[[121 128 130]
 [131 144 123]
 [137 104 118]
 [108 143 118]]
:
[130 144 137]

[[153 114]
 [132 110]
 [131 117]]
:
[114 132]

[[118 121]
 [152 128]]
:
[121 152]

[[120 144 112 122 144]
 [145 115 132 150 125]
 [127 136 126 141 113]]
:
[144 150 126]

[[150 121 123 140]
 [152 120 123 141]]
:
[140 123]

[[136 134 125]
 [129 111 101]
 [128 128 128]
 [129 111 102]
 [129 116 110]]
:
[125 111 128]

[[124 136 142]
 [114 140 120]
 [129 134 115]
 [124 124 122]
 [126 152 116]]
:
[142 140 129]
---
[[144 112]
 [136 112]
 [128 148]
 [130 139]
 [106 107]]
:
[[144 136 128 130 106]
 [112 112 148 139 107]]

[[148 129 121 113 134 122 126 137]
 [126 142 121 132 119 144 122 127]
 [123 117 154 130 120 111 124 134]
 [113 127 131 149 141 125 115 126]
 [129 124 121 136 153 118 123 123]
 [121 141 109 135 126 151 126 126]
 [129 121 128 119 122 131 151 114]
 [127 127 134 125 117 129 118 151]
 [131 126 128 126 132 121 114 150]
 [115 133 135 142 123 133 122 121]]
:
[[148 126 123 113 129 121 129 127 131 115]
 [129 142 117 127 124 141 121 127 126 133]
 [121 121 154 131 121 109 128 134 128 135]
 [113 132 130 149 136 135 119 125 126 142]
 [134 119 120 141 153 126 122 117 132 123]
 [122 144 111 125 118 151 131 129 121 133]
 [126 122 124 115 123 126 151 118 114 122]
 [137 127 134 126 123 126 114 151 150 121]]

[[110 122]
 [134 137]
 [122 127]
 [138 157]
 [131 105]
 [129 113]
 [116 123]
 [129 111]
 [121 111]]
:
[[110 134 122 138 131 129 116 129 121]
 [122 137 127 157 105 113 123 111 111]]

[[131 121 146 132 131 107 116 129 136 128 120]
 [115 126 137 134 123 128 133 128 122 140 142]
 [125 143 113 121 121 142 132 114 113 136 119]
 [115 142 135 144 121 138 111 139 131 145 138]
 [144 134 131 103 111 126 128 145 133 122 140]
 [116 125 129 120 115 133 136 139 136 121 111]]
:
[[131 115 125 115 144 116]
 [121 126 143 142 134 125]
 [146 137 113 135 131 129]
 [132 134 121 144 103 120]
 [131 123 121 121 111 115]
 [107 128 142 138 126 133]
 [116 133 132 111 128 136]
 [129 128 114 139 145 139]
 [136 122 113 131 133 136]
 [128 140 136 145 122 121]
 [120 142 119 138 140 111]]

[[126 145 132 112 122 144 136 113 118 142]
 [139 148 138 118 108 117 137 149 140 120]
 [132 120 113 113 122 133 142 144 137 125]
 [113 126 144 123 115 139 137 113 126 144]
 [151 134 106 120 149 139 108 115 147 143]
 [120 109 113 130 144 146 133 116 109 117]
 [112 120 139 143 125 112 121 140 141 123]]
:
[[126 139 132 113 151 120 112]
 [145 148 120 126 134 109 120]
 [132 138 113 144 106 113 139]
 [112 118 113 123 120 130 143]
 [122 108 122 115 149 144 125]
 [144 117 133 139 139 146 112]
 [136 137 142 137 108 133 121]
 [113 149 144 113 115 116 140]
 [118 140 137 126 147 109 141]
 [142 120 125 144 143 117 123]]

[[139 117 131 129 124]
 [128 136 116 138 143]
 [139 135 121 130 133]
 [115 131 123 154 139]
 [127 138 124 112 121]]
:
[[139 128 139 115 127]
 [117 136 135 131 138]
 [131 116 121 123 124]
 [129 138 130 154 112]
 [124 143 133 139 121]]

[[104 128]
 [114 125]
 [114 126]
 [107 120]
 [123 132]
 [124 126]
 [106 118]
 [118 125]
 [114 127]
 [107 125]
 [120 129]]
:
[[104 114 114 107 123 124 106 118 114 107 120]
 [128 125 126 120 132 126 118 125 127 125 129]]

[[151 112 116]
 [132 151 107]
 [145 118 146]
 [138 114 103]
 [151 126 143]
 [103 118 139]
 [101 148 150]]
:
[[151 132 145 138 151 103 101]
 [112 151 118 114 126 118 148]
 [116 107 146 103 143 139 150]]

[[121 123 135 108 117 130 131]
 [135 142 131 142 107 120 140]
 [121 118 127 126 125 131 108]
 [121 118 129 122 117 130 109]
 [133 130 117 127 143 146 136]
 [134 117 136 112 128 126 127]
 [114 137 144 133 131 132 144]
 [129 131 104 122 138 133 129]
 [116 133 144 134 137 131 139]
 [115 134 146 130 136 131 144]]
:
[[121 135 121 121 133 134 114 129 116 115]
 [123 142 118 118 130 117 137 131 133 134]
 [135 131 127 129 117 136 144 104 144 146]
 [108 142 126 122 127 112 133 122 134 130]
 [117 107 125 117 143 128 131 138 137 136]
 [130 120 131 130 146 126 132 133 131 131]
 [131 140 108 109 136 127 144 129 139 144]]
---
[[120 153 150 128]
 [123 127 126 118]]
:
[128 126]

[[145 145 129]
 [141 141 130]
 [151 151 138]
 [132 132 138]]
:
[129 141 151]

[[118 147 133 135]
 [153 131 114 138]
 [114 144 126 112]]
:
[135 114 144]

[[129 142]
 [125 107]]
:
[142 125]

[[152  99]
 [107 108]]
:
[ 99 107]

[[122 124 132 105]
 [132 142 119 129]]
:
[105 119]
---
[[123 120 113  99 139]
 [132 140 126 131 142]
 [124 134 133 127 125]
 [131 126 117 132 129]]
:
[[123 120 113  99 139]
 [131 126 117 132 129]
 [124 134 133 127 125]
 [132 140 126 131 142]]

[[125 139 141 150 135 102]
 [107 133 117 123 135 105]
 [156 110 128 132 125 137]
 [121 125 118 117 151 152]
 [117 136 131 138 140 150]
 [110 143 116 104 139 118]
 [135 116 138 121 101 137]
 [155 141 140 116 147 105]
 [144 148 134 133 144 117]]
:
[[156 110 128 132 125 137]
 [135 116 138 121 101 137]
 [121 125 118 117 151 152]
 [107 133 117 123 135 105]
 [117 136 131 138 140 150]
 [125 139 141 150 135 102]
 [155 141 140 116 147 105]
 [110 143 116 104 139 118]
 [144 148 134 133 144 117]]

[[131 117 130 119 140]
 [125 134 131 128 128]
 [123 129 136 122 132]
 [139 137 130 136 148]
 [120 145 131 131 122]
 [134 131 134 144 122]
 [117 122 133 126 111]
 [136 114 125 124 137]
 [142 141 119 131 157]]
:
[[136 114 125 124 137]
 [131 117 130 119 140]
 [117 122 133 126 111]
 [123 129 136 122 132]
 [134 131 134 144 122]
 [125 134 131 128 128]
 [139 137 130 136 148]
 [142 141 119 131 157]
 [120 145 131 131 122]]

[[149 141 128 135 133 130 130 143 144 144 131 150]
 [137 134 128 132 132 129 129 135 136 137 130 141]]
:
[[137 134 128 132 132 129 129 135 136 137 130 141]
 [149 141 128 135 133 130 130 143 144 144 131 150]]

[[135 115 113 117 122 126 157 154 123]
 [107 121 139 142 111 126 127 150 112]
 [133 113 118 129 129 147 120 154 148]]
:
[[133 113 118 129 129 147 120 154 148]
 [135 115 113 117 122 126 157 154 123]
 [107 121 139 142 111 126 127 150 112]]

[[127 127 131 126 119 126 125 129 131]
 [121 121 126 119 138 128 129 118 107]]
:
[[121 121 126 119 138 128 129 118 107]
 [127 127 131 126 119 126 125 129 131]]

[[143 138 117 143 119 112 139 134 112 142 127 125 131 122 129]
 [144 121  99 113 129 144 130 128 139 148 136 127 135 129 125]]
:
[[144 121  99 113 129 144 130 128 139 148 136 127 135 129 125]
 [143 138 117 143 119 112 139 134 112 142 127 125 131 122 129]]
